rotation steps, each row followed by its count of steps
The counts run from 0 to 151.
[-36  31  26  65  -3  35  18  30  11 -48   1  -6  56 -55  62 -58  32  38
   0 -18  12 -14 -59  21  29  -7 -26 -67   1 -10  28 -36  34 -23  -5 -17
 -11  29  34 -11 -23 -15]
75
[  2   5  19  41 -53  50  28  25  27 -46  18 -49  25 -24  53 -41  12  71
  23 -31  20 -11 -25  28  32  -4 -34 -60  25 -24  33  -5  60 -24  -8 -17
 -14  39  17   5 -37 -27]
11
[ 11  18  20  49 -38  56  38  43  20 -45  13 -42  31 -43  72 -36   8  46
  19 -40  24  16 -21  10  33  -8 -17 -62  30 -18  29  -7  48 -18 -10 -21
 -14  39  19   8 -43 -31]
105
[-36   2  36  39 -21  28  -1  20   9 -43  -4   0  66 -36  45 -48  32  67
  -9 -36  13 -22 -68  42  26  -4 -11 -74   0 -19  15 -32  45 -34 -14  -2
 -19  30   6  -4 -40 -35]
142
[-20   9  18  52 -20  33  21  26  18 -46  21 -40  48 -53  59 -34  22  46
  11 -33  40   4 -47  36  45  -8 -30 -63   8 -17  10 -21  43 -15  -9 -33
   0  44  29  -9 -30  -5]
39
[-29  -5  55  39 -18  63  -3  29  -7 -36  -5   6  58 -36  42 -41  27  60
  14 -41   3  -7 -41  36  19  19 -16 -66  -6 -15  24 -14  42 -21 -20  18
 -22  36  -6  -9 -25 -44]
21
[-42   6  43  54  -5  42  -1  28  -8 -35   1  -7  60 -26  42 -56  34  60
   8 -42  -4 -16 -58  50  15  23  -6 -64   1  -9  19 -35  17 -22 -12  -3
 -21  41  26  -4 -17 -39]
52
[-21  10  35  42 -16  45  11  28 -10 -45  -8   0  55 -44  42 -48  25  72
   3 -33  12 -20 -58  19  21   8 -12 -59  -6 -15  22 -24  57 -28 -22  16
 -16  22 -21  -2 -44 -27]
13
[ 16  -2  15  44 -34  63  36  26  23 -45  17 -46  29 -39  61 -27   7  57
  22 -44  26   3 -22  22  30 -11 -23 -57  21 -35  14  -5  55 -27 -14 -27
 -10  36  11   1 -39 -30]
7
[-26   3  46  46 -27  23  14  18  -5 -47   2 -14  72 -58  51 -30  20  46
  -2 -33  37  -5 -57  38  30   6 -18 -66  -4 -20  35 -24  39 -37 -16  -9
  -4  25   6  -7 -48 -16]
134
[  0   2  43  53 -17  66  22  53  18 -16  -4 -29  40 -42  45 -35  -5  38
  18 -65   8  13 -26  16  33  -8  -3 -45   1  -7  16 -39  11 -17 -26 -33
 -11  39   5 -19 -15 -48]
65
[  9  -1  38  37 -34  72  14  40   0 -31   7 -22  24 -24  39 -42   4  69
  38 -53  -2  -4 -17  25  15  23 -13 -52   6 -26  37 -17  53 -13 -17  -6
 -38  34  -1   7 -31 -51]
116
[ -5 -15  44  53 -20  64  10  47  10 -34   1 -23  41 -19  38 -48   7  78
  13 -58  -5  -2 -44  34  12  20 -11 -64  -4 -23  -4 -24  43 -20 -29  -7
 -28  36 -10   1 -18 -61]
147
[  1  11  31  49 -22  88  27  50   8 -39  20 -15  20 -16  55 -58   6  54
  18 -46  -1   5 -19  12  27  10 -18 -41  20 -19  24 -12  46 -17 -25 -28
 -48  46  33 -14 -19 -61]
85
[-23  17  11  43 -38  26  25   8  14 -49  17 -18  35 -38  71 -37  21  67
  11 -23  31 -14 -49  34  17   5 -30 -70  13 -22  32 -10  54 -22   5 -12
 -14  34  26   8 -50 -15]
12
[  7   2  21  50 -42  49  23  39  27 -36  19 -69  29 -32  59 -34  12  63
  16 -46  14   5 -28  33  33  -6 -28 -57  13 -22  10 -22  53 -20 -14 -35
 -11  43  -3   9 -28 -37]
140
[-31  10  31  53 -14  36  24  30   6 -40  12 -11  67 -43  53 -40  25  24
   3 -28  35  12 -49  30  41  10 -17 -54  21   2  37 -29   8 -19  -8 -38
 -15  31  48 -29 -16 -12]
63
[ 17   0  38  38 -27  71  15  39   7 -32  -1 -20  44 -42  45 -31   6  66
  13 -59  16   3 -31   7  24  -7 -11 -58   4 -13  17 -29  51 -26 -44   2
 -21  39 -23   3 -44 -42]
6
[ 12  -5  40  53 -43  59  23  51  14 -30  12 -53  44 -32  42 -29   5  53
  25 -63  11  20 -17  34  53   1 -21 -49  15 -28  11 -26  32 -12 -31 -29
 -17  32  -6  -7 -24 -39]
34
[ 13   6  28  58 -24  64  38  48  22 -38   0 -31  38 -36  50 -48  -1  49
  15 -65   3  16 -33  10  35 -13 -12 -45  10 -13   7 -38  25 -26 -35 -22
 -11  36   6 -15 -10 -38]
69
[-18   4  19  48 -37  59  23  15  12 -45  19 -29  23 -25  58 -49   7  60
  24 -25  23   0 -31  36  18  28 -19 -61  24 -30  41   2  47 -10  -4 -19
 -34  44  36   2 -34 -47]
117
[ -9  11  15  48 -40  66  30  25  18 -43  20 -38  22 -32  60 -38  10  59
  24 -29  14 -10 -27  27  21  10 -25 -59  32 -28  35   0  57 -15  -1 -25
 -23  35  29   5 -28 -32]
113
[-11  17  37  58  -1  66  14  44   2 -34 -11  -2  43 -39  51 -57  11  64
   9 -44 -16  -4 -46  10  14  -3 -12 -57   3   2  14 -34  36 -14 -30   4
 -27  36   7   0 -26 -45]
80
[ -6  -4  44  44 -14  52   5  38  14 -31   3 -25  54 -43  33 -55  21  68
   7 -69  -9  -8 -45  26  27 -11 -16 -62  -1 -13  -8 -49  44 -18 -29  -9
 -17  27 -25  -4 -29 -39]
41
[-31   4  43  62 -17  30  -5  30  -2 -37   1   2  65 -26  32 -38  34  54
  -2 -36   8  -9 -58  49  18  20 -19 -65  -7 -18  10 -20  36 -24 -16   0
 -19  35  10  -6 -13 -28]
150
[-14  -2  19  54 -48  53  22  30  31 -37  28 -45  15 -20  50 -39   5  63
  30 -40   5  14 -33  49  32   9 -30 -52  20 -23  14 -24  43  -7  -8 -28
 -21  38  22   0  -4 -52]
148
[-27  17  43  59   0  29  22  41   5 -49   3 -11  65 -50  56 -41  26  29
   4 -33  38   1 -50  31  35   4 -21 -45   8 -15  27 -29   9 -27 -13 -28
  -8  36  41 -16 -32 -10]
67
[ -4  15   7  39 -37  48  25  21  24 -39  28 -41  18 -31  61 -37  17  49
  26 -34  20  -4 -28  40  22   5 -42 -54  14 -28  23  -6  55  -9  -1 -23
 -26  50  25  -3 -38 -42]
15
[ 18   0  41  51 -13  78  24  56 -17 -27  -1   4  47 -38  44 -29  10  46
  11 -57  12  14 -32   7  29   2   5 -49  11 -11  37 -28  25 -24 -44   3
 -23  36   0 -19 -33 -52]
96
[  8 -14  34  44 -30  71  11  40   8 -25  22 -29  28 -23  38 -34   4  65
  20 -49   9  11 -16  43  22  24 -10 -56  -2 -18  29  -3  46  -6 -27 -16
 -31  36  -2 -11 -21 -63]
22
[-34   3  41  49 -17  38  14   9 -13 -44  12   7  63 -39  52 -33  17  58
  10 -27  44  -4 -43  42  30  36  -9 -58   9 -14  46  -9  36 -28  -5  -3
 -18  40  37 -13 -38 -33]
122
[-38  22  21  46  -7  40  11  29   5 -42  -2   5  49 -48  68 -57  31  41
   4 -19  -1 -24 -67  19  28   3 -21 -56   9  -8  35 -32  33 -25 -13  -4
 -18  32  27  -3 -23 -17]
79
[-30   2  47  45 -20  65  -3  30 -14 -37   5  10  53 -31  53 -34  26  70
  16 -40   8  -1 -43  31  20  25  -1 -68  -5 -14  24 -22  54 -23 -22   3
 -26  30   0  -7 -34 -49]
119
[-28  17  12  50 -16  32  19  18   5 -53   6 -10  41 -42  69 -52  19  55
   3  -9  30 -21 -55  24  19   1 -22 -60  14 -19  37 -12  57 -28  -2 -11
 -23  40  28  14 -43 -11]
110
[-29  -3  38  41  -5  30   2  24   5 -37  12  -7  75 -44  51 -40  27  59
  -4 -30  29 -19 -58  39  29  -3 -16 -71   2 -19  10 -34  40 -40 -10  -9
  -5  22  -3  -1 -38 -22]
138
[ 14 -21  39  48 -47  68  20  32   6 -31  20 -27  35 -23  40 -25   4  65
  26 -58  14  10 -18  41  35  24 -11 -54   8 -23  30 -21  41 -11 -31 -18
 -27  30   2  -9 -18 -63]
26
[ 13  -5  40  34 -27  67  24  45   1 -34  -4  -8  56 -46  48 -30  16  67
  14 -55  22  11 -19   8  28  -5   0 -72   4 -21  37 -34  42 -32 -40  -8
 -23  35 -14  -1 -41 -39]
2
[ 15  13  33  56 -16  71  32  52  16 -33   5 -35  26 -41  53 -50   6  44
  14 -56 -16  -2 -31   3  23 -12 -11 -47  12 -16  13 -25  34 -18 -28 -18
 -12  31   5  -6 -16 -43]
73
[-17  -6  32  60 -42  35  27  26   3 -36  18 -37  42 -29  53 -28  12  52
  28 -31  46  18 -23  52  36  24 -37 -48  16 -25  40  -7  29 -14  -8 -35
 -21  41  43 -20 -28 -37]
27
[ -5  -5  51  58 -13  79  31  51   6 -26  -1 -18  45 -34  33 -48   0  42
  20 -64   6  15 -23  23  29   2 -12 -60  11  -5  16 -42  20 -16 -42 -12
 -30  33   9 -29  -2 -53]
61
[-28  15  29  50 -21  40  25  29   6 -50   9 -12  48 -49  57 -41  21  39
  15 -22  40   5 -37  28  45  12 -22 -44  21 -15  54 -11  19 -31  -5 -19
 -20  45  61 -23 -24 -21]
94
[-32   2  22  51 -32  30   8   6  19 -49  19 -30  42 -27  62 -47  24  57
  18 -27  26 -14 -49  54  29   3 -28 -67  21 -20  17 -10  43 -12   1 -22
 -25  36  34  -1 -17 -24]
145
[-15   9  20  44 -31  29  29  35  19 -49  20 -43  51 -45  58 -32  22  45
  13 -34  42   6 -35  42  47   1 -29 -50  24 -20  23  -9  30 -13 -10 -34
  -7  39  29 -14 -36 -16]
35
[-46   5  54  63  -1  46  15  39   5 -38  -6   5  66 -26  37 -47  28  51
   2 -38   1  -8 -55  49  19  21  -5 -51   3 -10  17 -46   9 -18 -23  -1
 -18  30  19 -18 -16 -45]
56
[  6  -4  21  62 -35  59  20  35  26 -34  20 -51  17 -18  44 -45  10  60
  15 -47   3  -4 -31  43  29  -7 -32 -59  17 -26  -1 -20  42 -10  -8 -40
 -13  37  16   4 -14 -47]
46
[-14  15  20  55 -23  31  33  37   0 -43  16 -19  54 -54  66 -32  16  39
   0 -25  43   8 -36  14  40 -12 -26 -53  18 -25  51 -17  35 -24 -11 -21
 -11  39  37   1 -39  -8]
102
[ -8  17  34  48  -7  48   9  34  -7 -35 -14   7  69 -61  61 -43  25  54
  -3 -42  21 -12 -41  10  20  -7  -7 -68   8 -14  26 -37  31 -34 -13   6
  -6  26   5  -7 -53 -22]
103
[ 11   4  23  47 -34  78  38  44   9 -30  23 -22  20 -43  51 -37  -2  40
  28 -49  18  19 -21   7  29  10 -17 -45  15 -15  46 -10  28 -11 -20 -23
 -18  43  31 -10 -23 -44]
93
[ -7  -9  45  55 -18  76  12  49  -2 -15  12 -14  47 -24  34 -42  15  49
  12 -62  -5   7 -28  36  25  14 -17 -51   3 -10  10 -35  23 -10 -38 -20
 -31  29  12 -26  -6 -68]
57
[-27  14  28  60 -29  50  29  28  -2 -48  18 -11  37 -35  67 -51  19  41
  26 -18  35   5 -29  22  27  25 -18 -52  22  -9  49  -4  27 -19  -6 -21
 -31  48  68  -8 -19 -33]
90
[-11  11  37  48 -12  52  15  45 -15 -41 -11   7  59 -56  54 -39  26  53
  -6 -32  16 -23 -55  15  21   4  -6 -69  -3 -19  20 -34  49 -30 -22   9
 -17  28   1  -2 -48 -26]
107
[-35  -2  42  45 -22  24  12  28   3 -39   1  -8  79 -42  53 -28  18  39
   1 -33  41   0 -49  44  33  14  -4 -55   6  -9  28 -27  27 -26 -10 -21
 -11  26  19 -17 -27 -28]
32
[-11  16  11  57 -30  47  36  39  21 -38  18 -44  38 -44  56 -49   6  45
  12 -42  19   6 -41  15  48 -13 -31 -43  30 -14  19 -21  29 -15 -24 -43
  -5  47  35 -18 -25 -25]
70
[-35  10  19  49 -23  32  17  21  -3 -47   7  -2  51 -34  68 -44  28  63
  13  -6  25 -16 -52  35  23  21 -27 -63  10 -10  45 -13  48 -28  -1  -6
 -14  43  36  -4 -34 -21]
114
[  4   0  42  43 -32  68  11  37   6 -28  16 -19  26 -20  40 -32   8  72
  26 -44   7  -5 -27  31  22  22 -13 -65  11 -36  16 -17  54 -11 -18  -9
 -35  38  -4   7 -29 -60]
18
[ 17 -11  30  40 -42  58  33  45  18 -30  14 -48  38 -42  49 -18   6  58
  13 -62  26  16 -11  24  32   7 -12 -58   7 -28  21 -12  41 -14 -39 -22
 -12  38   0  -1 -26 -39]
132
[-19  -1  24  45 -47  52  19  28  14 -42  23 -25  22 -26  60 -35  18  59
  23 -35  25  -3 -25  46  29  19 -31 -51  19 -23  39  -6  53  -7  -5 -39
 -41  41  34   3 -33 -45]
19
[-21   6  41  41  -5  50  -6  32  -6 -48   2  -3  50 -32  44 -43  23  64
   8 -43  11 -14 -41  45  16  18 -12 -73  -4 -21  19 -23  47 -28 -24  10
 -28  32  -5   2 -46 -44]
17
[-23  29  18  55 -23  53  42  36  28 -40  14 -41  23 -40  59 -57  10  47
  12 -36  21   1 -35  26  26 -18 -33 -56  27  -8  32 -19  34 -17   1 -42
  -6  39  39   7 -18 -19]
74
[ -1  -7  43  34 -30  71  13  37  10 -26  20 -24  37 -23  38 -42   8  60
  26 -49   7   4 -15  25  24  20 -14 -52  13 -20  26 -15  52  -9 -28 -11
 -40  33  10  -2 -42 -65]
120
[ -8   1  38  53  -9  60   7  41   8 -30   3 -18  36 -24  32 -54  13  62
  12 -60 -21 -12 -40  34  11   6 -14 -57  -2  -9   9 -34  36 -12 -29  -3
 -16  28  -9  -6 -14 -53]
49
[ -8   4  30  63 -25  54  33  37  28 -38  28 -39  34 -32  51 -37  -2  25
  22 -45  25  25 -26  29  45  11 -18 -37  23 -16  28 -21  17 -10 -22 -46
 -17  43  50 -20  -9 -42]
62
[-38  -7  42  50 -23  22  11  23  -5 -46  11  -8  73 -38  47 -30  18  47
  13 -39  38   3 -52  44  28  29 -20 -62   7 -10  35 -23  19 -20  -8 -11
 -22  40  29 -12 -39 -21]
28
[  2  -3  19  50 -35  72  31  49   9 -33  17 -17  18 -35  49 -39   8  48
  29 -38  15  15 -19  12  29  22  -7 -46  20 -14  45 -11  32  -8 -32 -22
 -31  39  39 -14 -23 -51]
89
[  2  -6  46  37 -24  52  18  38   0 -33  -4 -18  58 -39  43 -26  18  62
   4 -67  10   3 -45  27  25  -7 -13 -51   1 -11   5 -39  36 -26 -32   2
  -7  15 -21   2 -44 -36]
135
[ -2  -7  28  46 -40  43  34  33  15 -48  18 -31  49 -45  58 -19  18  44
  27 -40  51  17 -21  35  37  26 -30 -60  24 -26  34  -1  37 -22 -13 -37
  -9  42  39 -12 -28 -22]
129
[-19 -19  59  35 -14  54   6  37 -18 -34   2  -1  61 -40  33 -32  23  69
  11 -48  10   0 -26  36  21  29   3 -61 -12 -10  17 -34  36 -15 -38  -2
 -24  21  -4 -10 -37 -44]
25
[-49   7  22  50 -24  26  12  18  14 -40  19 -27  49 -28  58 -49  23  48
  22 -20  23  -8 -51  65  29  23 -25 -60  19 -25  33 -18  36 -16   9 -27
 -18  43  43  -6 -26 -36]
149
[-11  11  44  45  -5  44   8  43 -20 -46 -11  12  75 -56  56 -41  25  36
  -3 -32  27  -3 -42  11  36  17  -2 -59   0 -21  42 -31  26 -24 -21  12
  -9  26  16  -9 -52 -27]
99
[-22  13  39  43 -16  52   2  26  -4 -40  -7   6  57 -39  53 -42  24  66
  14 -40   4 -22 -57  16  17   8 -15 -65  -1  -8  29 -30  54 -26 -23  14
 -23  35  -7   7 -47 -35]
111
[ 16  11  17  47 -33  56  38  36  19 -40  21 -39  20 -50  56 -34   3  52
  27 -36  29  10 -18   2  37  -5 -18 -59  26 -24  36 -10  41 -25 -24 -21
  -5  43  26  -5 -47 -37]
101
[-16   4  12  59 -29  26  33  13  20 -37  16 -33  49 -39  58 -32  14  47
  10 -38  50  -4 -38  38  37  -1 -31 -63  16 -31  25 -21  43 -24  -5 -30
  -9  38  22  -5 -28 -16]
137
[-46   7  34  72 -12  33  19  34   9 -36  20 -14  64 -43  46 -42  19  31
  17 -33  30  -3 -52  45  37  25 -16 -51  14  -1  34 -18  14 -16  -5 -31
 -17  43  55 -27 -19 -23]
59
[ 16  11  21  43 -24  66  20  41  10 -28  -1 -18  22 -35  48 -48   8  69
  15 -43   1  -4 -23   1  33 -12 -10 -67   8 -11  21 -19  56 -19 -26   5
 -16  29  -9   6 -40 -48]
108
[ -9  15  38  44  -9  31  13  32  -8 -40  -3   3  64 -55  61 -31  30  54
   2 -47  24 -14 -49  28  28   4 -11 -72  -3  -6  35 -29  43 -35 -26   4
 -14  25   1  -6 -48 -25]
5
[-10  11  42  51  -6  84  12  50 -11 -48   5  13  40 -33  48 -57   7  62
   2 -48 -13 -15 -43  19  15   8  -2 -59  -8   2  31 -31  35 -19 -34   6
 -31  38   5  -8 -27 -44]
84
[-23  -9  23  48 -41  37  24  17  13 -50  21 -32  40 -25  58 -30   7  54
  36 -30  37  14 -28  48  40  34 -20 -57  25 -24  35  -2  39 -11 -10 -30
 -42  49  42  -5 -20 -42]
23
[-49   7  17  67 -26  36  16  18  24 -45  14 -24  38 -30  53 -50  21  47
  23 -22  16 -16 -54  51  31  14 -25 -45  17 -12  36 -15  22 -17   2 -29
 -30  36  43  -9 -12 -32]
51
[-16  17  37  53   4  69  22  39   8 -30  -4  -1  40 -41  51 -56  26  48
  -4 -47  -9 -15 -63  10  13 -11  -6 -65   2  -4  13 -49  27 -27 -29   5
 -29  29   2   3 -23 -39]
76
[-39  11  30  50 -12  39   8  24  12 -48  -8 -16  67 -44  43 -43  43  62
  -4 -45  15 -27 -67  45  17  -1 -21 -77  -3 -11   9 -35  34 -32  -8  -8
  -1  21  -2  -3 -28 -20]
44
[-21   2  44  54 -13  70   4  43  11 -20   8 -11  31 -24  39 -55  16  65
  18 -56  -8  -4 -37  40  23  10  -7 -56  -1  -4   7 -25  29 -11 -23 -20
 -31  41   2 -10  -8 -64]
53
[ 11   1  30  51 -41  76  44  48   2 -25  15 -26  25 -50  67 -32   5  50
  24 -33  34  29 -13  -1  37  -1 -22 -47  26 -20  40 -21  30 -16 -31 -22
 -17  47  29 -10 -33 -40]
97
[-33   2  26  50 -24  33   1  16  -2 -50  18  -6  59 -34  54 -38  26  57
   7 -15  34  -4 -58  48  27  29 -22 -67   5 -18  35 -17  38 -22  -4  -7
 -35  40  34  -7 -36 -28]
20
[ 13  -1  38  43 -34  70  19  36   7 -41   5 -27  28 -26  43 -38  10  71
  14 -53  -7 -10 -31  17  15   7 -11 -61   1 -23  11 -18  70 -21 -29  -3
 -25  30 -13  10 -36 -54]
14
[-21   3  50  53   2  47  21  45  -5 -34  -7  -4  72 -47  42 -45  25  41
  -4 -52  11  -3 -55  28  28   0  -1 -57   0  -2  20 -39  13 -18 -29  -7
  -9  32  15 -26 -25 -21]
64
[-13 -14  30  51 -34  36  26  26  17 -43  20 -40  45 -36  50 -28  16  52
  17 -37  56   6 -36  52  45  14 -25 -51  21 -24  29  -6  28 -14 -18 -40
  -5  39  31 -15 -27 -26]
31
[-25   4  37  59 -16  17   9  20  -1 -52   6 -21  80 -52  36 -38  33  48
  -6 -45  28   1 -52  46  42   3 -24 -71   2 -12  10 -40  28 -25 -11 -14
  -5  33   7  -3 -39   1]
36
[-23   5  18  54 -32  13  20  17  26 -49  21 -37  37 -48  59 -43  28  55
  13 -26  35 -16 -44  43  38  13 -37 -56  15 -30  18 -16  45 -22   1 -15
  -7  38  20   6 -24 -14]
141
[ -7  -9  47  42 -15  62  12  36  13 -30   1 -22  46 -31  35 -46  17  71
   6 -52  -1   3 -41  38  31  -9  -9 -66   1  -9   5 -26  55 -19 -36  -2
 -21  32 -14   7 -33 -52]
143
[-35  26  28  61 -10  50  20  28  -9 -42  -3  10  55 -43  65 -61  32  43
  14 -30   2 -13 -51  25  17  16 -16 -61  12   1  38 -29  28 -21  -4   2
 -28  38  42 -18 -25 -33]
83
[  7  -4  37  39 -27  65  18  45  11 -30   3 -25  29 -42  45 -40  11  76
  15 -48  -4  -9 -26  11  37   1  -2 -65   7 -23  22 -17  49 -18 -25  -4
 -19  39 -19   5 -48 -44]
10
[-16  10   3  43 -26  22  21  18   9 -49  12 -23  48 -52  67 -36  35  54
  19 -20  37 -10 -50  28  27   6 -24 -71  20 -17  45 -15  42 -21   1 -15
 -11  29  26   8 -44 -15]
8
[-16 -13  54  55 -20  63   8  41   1 -24   1 -19  36 -17  25 -44  10  64
  23 -55  -4  -1 -31  48  16  19 -16 -51   0 -20   4 -35  24  -7 -31 -11
 -25  34   0  -5 -15 -63]
151
[-28   9  40  55  -4  55  12  36 -28 -39   1  18  62 -43  53 -43  24  38
   6 -24  12   0 -50  15  28  17 -12 -53   3   1  50 -34  20 -27 -17  -2
 -23  37  39 -27 -29 -31]
91
[  9   3  42  50 -24  68  24  30   3 -26  12 -19  25 -27  48 -44   3  76
  21 -46  -9  -1 -26  12  23   0 -12 -56   5 -25  31 -16  61 -23 -33   3
 -22  37  -7   3 -37 -46]
112
[-31  12  10  47 -32  23  24  16  32 -45  16 -44  39 -35  64 -50  22  53
  16 -24  25 -13 -47  53  32  -1 -30 -63  23 -17  21 -11  45 -16   0 -25
 -10  46  43   1 -17 -15]
43
[-18  -2  54  42 -19  62  -1  41 -21 -34   3   5  58 -32  34 -34  17  60
  14 -46  15   8 -35  23  21  28  -7 -65  -9 -16  27 -20  43 -31 -30  10
 -19  30  -4 -10 -33 -44]
123
[-37  -7  49  52 -14  33   6  19  -3 -44   7   0  55 -34  44 -46  33  64
   6 -34   5 -16 -66  51  23  19 -17 -68  -7 -13  12 -29  40 -31 -13   6
 -12  33   3   3 -26 -27]
146
[-11  -1  33  58 -23  55  23  40  24 -27  21 -35  30 -19  57 -50  11  44
  19 -42  16  13 -29  45  40  14 -22 -33  22 -11  33  -8  24 -11 -19 -30
 -28  40  48 -20  -8 -42]
58
